128 stands for zero in the data rows.
Here are some points, one per row:
[136,92,166,86,143,121,146,94,105,152,123,145,82,155,176,86,136,150,159,84,174,104,156,162,145,136,152,138,121,157,150,173,119,136,154,127,75,175,87,121,107,125,155,170,134,144,146,134,142,122,118,82,173,116,119,123,163]
[159,130,134,165,146,166,114,134,115,120,138,139,155,146,132,152,110,115,101,139,149,148,140,132,122,164,108,127,161,118,133,110,136,164,147,120,134,116,128,167,141,143,142,109,139,105,117,146,115,163,143,142,117,117,158,167,131]
[91,130,104,138,143,134,120,130,112,93,146,132,155,113,102,145,155,108,118,114,128,135,152,102,157,117,144,105,121,84,89,116,111,110,100,104,159,79,179,117,160,145,157,99,87,143,136,125,90,121,108,125,143,138,152,113,115]
[136,92,164,84,143,115,144,98,106,153,123,144,88,154,175,87,133,150,154,89,169,98,158,167,154,142,151,134,122,157,146,176,123,132,150,127,74,170,94,128,110,124,160,172,130,146,142,136,143,123,114,79,170,114,119,121,156]
[115,130,166,117,140,132,125,140,108,135,135,148,89,147,154,124,129,113,128,108,121,88,114,121,158,138,94,121,127,158,167,131,150,140,150,164,104,144,101,116,89,105,102,113,152,152,114,97,117,92,115,150,170,157,107,159,142]
[138,129,135,145,139,127,106,117,124,117,136,153,135,133,129,140,113,110,126,136,143,140,133,116,102,139,118,112,144,130,140,109,142,138,152,123,125,137,125,140,113,110,125,118,167,150,114,127,123,144,114,147,137,116,139,151,146]
[158,92,135,138,163,119,130,121,133,155,147,108,136,164,147,140,98,152,109,152,137,131,122,173,116,138,149,160,109,124,120,144,131,153,147,80,102,124,113,134,158,177,164,144,122,121,143,185,136,152,164,109,116,86,112,111,134]
[159,92,134,132,162,109,133,124,129,158,143,110,134,167,158,138,103,153,109,154,143,126,131,171,120,143,154,160,115,126,119,145,129,155,146,83,93,126,112,134,152,174,165,149,113,126,142,189,138,143,160,108,113,82,118,112,139]
[92,167,164,126,140,184,165,218,174,179,105,99,86,171,150,145,134,168,135,145,61,64,46,139,180,99,85,208,136,169,158,148,193,132,89,179,106,120,116,42,158,159,69,106,137,119,158,117,156,68,192,142,131,199,54,108,56]
[115,129,104,124,121,107,108,120,116,105,138,128,140,106,101,136,130,100,133,134,124,137,135,97,132,119,129,105,109,104,112,102,114,100,129,116,139,116,150,117,121,109,125,121,134,153,112,104,104,126,87,144,146,129,120,124,141]
[136,166,104,106,57,176,153,111,161,120,70,128,149,78,104,95,150,151,175,129,131,165,135,115,86,113,139,112,159,138,119,135,103,103,97,161,155,156,121,129,120,93,105,164,146,84,134,85,178,156,121,110,91,146,165,116,109]
[158,129,105,161,117,104,102,143,108,129,132,96,144,116,102,153,105,111,90,150,102,143,112,139,129,153,109,116,113,114,135,101,91,144,146,136,152,109,121,146,116,133,113,116,105,74,93,137,114,129,137,155,85,126,148,152,125]
[135,130,104,131,105,89,103,121,117,120,130,116,129,109,104,139,114,101,130,140,118,142,129,110,132,130,111,115,128,115,124,101,106,116,138,128,140,127,131,138,112,101,118,127,131,137,102,119,113,133,99,145,127,126,122,143,144]
[137,130,136,137,137,122,111,121,124,113,137,154,134,132,127,134,111,106,121,142,137,138,130,108,100,137,112,119,150,132,139,109,145,138,142,123,128,136,127,144,110,111,123,115,162,147,111,131,122,148,121,144,133,114,132,155,148]
[160,93,106,145,124,85,101,158,120,182,152,47,142,145,113,165,75,135,114,188,92,118,81,161,161,141,128,176,66,112,118,114,88,134,133,96,114,109,111,82,161,167,132,153,94,105,108,159,122,120,152,132,98,104,84,108,117]
[114,129,135,133,142,120,115,120,133,108,146,159,134,119,132,133,115,110,126,130,135,129,120,104,96,122,119,104,142,135,135,114,150,134,133,126,133,132,136,139,109,109,116,111,155,157,116,123,118,131,120,147,137,118,134,139,143]
[93,166,105,105,123,140,187,126,180,104,89,131,130,133,126,105,178,178,143,111,119,139,154,114,130,58,179,149,149,100,73,162,162,83,70,125,143,111,175,121,169,163,148,128,98,138,202,148,160,121,155,101,121,153,108,73,76]
[115,129,105,131,115,101,106,120,117,106,137,127,137,95,102,135,131,103,135,132,126,142,138,96,131,116,129,106,118,108,113,104,121,97,127,117,142,120,149,127,126,107,128,121,136,161,112,106,107,127,92,145,144,128,130,125,136]
[92,129,165,134,149,128,136,165,120,140,150,138,81,141,147,127,145,115,101,93,90,76,90,139,154,136,84,119,96,165,171,140,147,153,125,175,140,115,126,132,96,126,83,85,87,115,122,112,106,65,155,154,120,163,123,144,123]
[136,130,135,135,139,130,110,122,134,118,139,152,138,123,129,132,113,110,118,136,142,135,132,112,94,138,118,114,147,131,140,108,148,139,145,125,130,138,122,141,116,111,124,120,166,148,113,133,121,147,119,148,138,112,130,150,149]
[159,128,106,164,117,108,103,137,105,134,139,99,144,114,96,153,109,107,95,145,99,147,121,138,132,151,100,114,111,112,131,100,98,145,143,137,157,109,123,148,118,124,111,117,99,77,95,127,110,133,138,160,80,126,141,156,129]
[158,129,134,166,142,154,109,130,115,119,139,140,150,139,135,152,108,114,95,137,147,150,132,133,114,163,115,130,162,115,134,113,137,164,148,121,140,116,126,165,137,146,150,109,145,102,114,145,117,157,141,139,114,112,161,160,131]
[114,93,165,83,119,127,144,107,107,153,132,149,87,116,159,79,150,138,158,78,156,106,141,155,126,146,139,109,89,181,164,170,96,133,135,146,108,172,90,132,87,103,124,164,112,121,124,99,140,102,111,85,149,116,160,123,156]
[114,166,105,101,83,150,168,113,178,109,73,129,137,97,112,95,162,160,172,125,132,145,137,113,105,89,151,122,159,126,100,144,136,82,93,141,135,149,142,118,137,111,113,154,142,131,159,112,175,145,123,99,115,149,120,97,101]
[114,165,106,100,82,149,165,105,177,113,76,128,136,99,114,97,160,164,168,123,129,148,144,108,103,83,159,135,155,126,101,143,137,84,86,142,135,145,143,117,137,112,116,149,136,133,164,113,172,138,127,110,114,146,127,92,103]
[92,130,105,140,139,133,124,134,113,95,151,130,156,115,101,141,161,106,114,112,124,135,147,101,149,117,153,118,120,88,98,118,114,119,103,105,165,78,180,134,166,144,157,94,101,141,136,119,90,121,104,126,146,136,146,106,115]
There is one direction along which these points spread out most. How far along it is each point below, from 0 to 99? 50 is the average, and the first point above lies past it. One standard deviation of the points above along it is 16.
[159,92,134,132,162,109,133,124,129,158,143,110,134,167,158,138,103,153,109,154,143,126,131,171,120,143,154,160,115,126,119,145,129,155,146,83,93,126,112,134,152,174,165,149,113,126,142,189,138,143,160,108,113,82,118,112,139] 43
[158,92,135,138,163,119,130,121,133,155,147,108,136,164,147,140,98,152,109,152,137,131,122,173,116,138,149,160,109,124,120,144,131,153,147,80,102,124,113,134,158,177,164,144,122,121,143,185,136,152,164,109,116,86,112,111,134] 42
[114,165,106,100,82,149,165,105,177,113,76,128,136,99,114,97,160,164,168,123,129,148,144,108,103,83,159,135,155,126,101,143,137,84,86,142,135,145,143,117,137,112,116,149,136,133,164,113,172,138,127,110,114,146,127,92,103] 79
[115,129,105,131,115,101,106,120,117,106,137,127,137,95,102,135,131,103,135,132,126,142,138,96,131,116,129,106,118,108,113,104,121,97,127,117,142,120,149,127,126,107,128,121,136,161,112,106,107,127,92,145,144,128,130,125,136] 45
[158,129,134,166,142,154,109,130,115,119,139,140,150,139,135,152,108,114,95,137,147,150,132,133,114,163,115,130,162,115,134,113,137,164,148,121,140,116,126,165,137,146,150,109,145,102,114,145,117,157,141,139,114,112,161,160,131] 32
[159,128,106,164,117,108,103,137,105,134,139,99,144,114,96,153,109,107,95,145,99,147,121,138,132,151,100,114,111,112,131,100,98,145,143,137,157,109,123,148,118,124,111,117,99,77,95,127,110,133,138,160,80,126,141,156,129] 29
[93,166,105,105,123,140,187,126,180,104,89,131,130,133,126,105,178,178,143,111,119,139,154,114,130,58,179,149,149,100,73,162,162,83,70,125,143,111,175,121,169,163,148,128,98,138,202,148,160,121,155,101,121,153,108,73,76] 84
[138,129,135,145,139,127,106,117,124,117,136,153,135,133,129,140,113,110,126,136,143,140,133,116,102,139,118,112,144,130,140,109,142,138,152,123,125,137,125,140,113,110,125,118,167,150,114,127,123,144,114,147,137,116,139,151,146] 40
[115,129,104,124,121,107,108,120,116,105,138,128,140,106,101,136,130,100,133,134,124,137,135,97,132,119,129,105,109,104,112,102,114,100,129,116,139,116,150,117,121,109,125,121,134,153,112,104,104,126,87,144,146,129,120,124,141] 44
